In the rows, 128 means zero.
Each path below is one point turned by a fixed rotation once a step. After each direction that follows a path, write how fast that rotation turns it, in degrees each step (0 if it stays still).
Each turn is a multiple of 5 degrees from 10 to 175, or 0.
Each row of a path follows its step; steps can be skipped.
path 1
step 1: [127 139 131 129 136 126 120 120 123 121 131 134 122 138 125 135 131 122
 125 117 115 139 136 121 117 123 136 133 126 124 125 127 126 129 132 139
 136 116 130 130 136 137 129 128 126 133 124 125 133]
step 2: [130 128 120 124 135 123 126 121 130 121 127 129 123 125 132 134 132 129
 134 122 117 128 120 117 132 117 140 124 118 125 124 115 131 130 137 138
 131 136 123 125 140 124 127 133 137 135 119 122 131]
step 3: [134 135 133 132 127 123 127 123 133 129 122 135 128 129 125 128 133 129
 133 141 113 125 118 120 133 111 139 124 129 129 130 131 123 116 138 125
 124 136 131 121 130 132 131 130 139 117 127 129 134]
step 4: [128 135 127 142 122 121 121 137 129 128 134 136 123 131 125 135 127 124
 130 137 120 126 131 123 135 120 135 123 144 132 120 138 121 131 130 128
 133 130 142 126 125 132 122 132 128 139 128 125 134]
step 6: [128 139 112 123 122 128 124 118 129 117 129 135 118 140 130 133 123 124
 130 125 122 135 131 126 140 123 130 125 123 125 130 124 126 121 129 128
 122 115 126 125 139 131 131 124 132 121 143 127 128]
step 7: [124 132 109 129 133 131 126 126 128 134 142 130 127 127 122 136 129 119
 128 126 113 125 129 117 119 121 141 127 122 124 123 126 125 114 126 125
 129 121 128 127 137 137 125 126 124 128 125 126 134]
step 9: [132 139 136 128 127 125 121 124 133 115 126 134 128 122 132 126 130 130
 132 124 117 133 129 126 138 108 133 124 134 133 120 130 126 122 137 145
 131 127 130 134 126 130 134 138 130 128 123 132 131]
step 11: [125 138 132 135 125 118 127 125 121 133 126 131 118 141 126 134 129 127
 136 134 119 128 128 131 125 123 129 126 125 128 127 133 113 126 125 118
 135 118 139 121 142 127 134 127 135 127 132 119 135]
step 12: [132 141 120 127 128 126 120 120 121 116 130 130 113 136 128 133 119 119
 128 125 123 136 129 117 127 124 134 138 132 125 122 128 128 137 124 126
 134 127 131 131 140 139 126 131 128 134 129 121 133]
Directions:
[126 130 127 126 130 131 127 127 127 127 131 126 126 128 126 129 126 127
 128 127 126 127 129 129 130 131 129 131 124 130 129 128 127 133 125 126
 129 125 128 126 128 131 130 128 129 128 131 130 127] : 60
[129 127 125 130 129 128 128 127 128 126 130 126 129 128 129 127 127 128
 129 127 127 130 125 132 132 126 129 127 126 129 132 127 129 128 131 129
 125 131 128 131 130 126 131 125 127 125 129 129 127] : 100
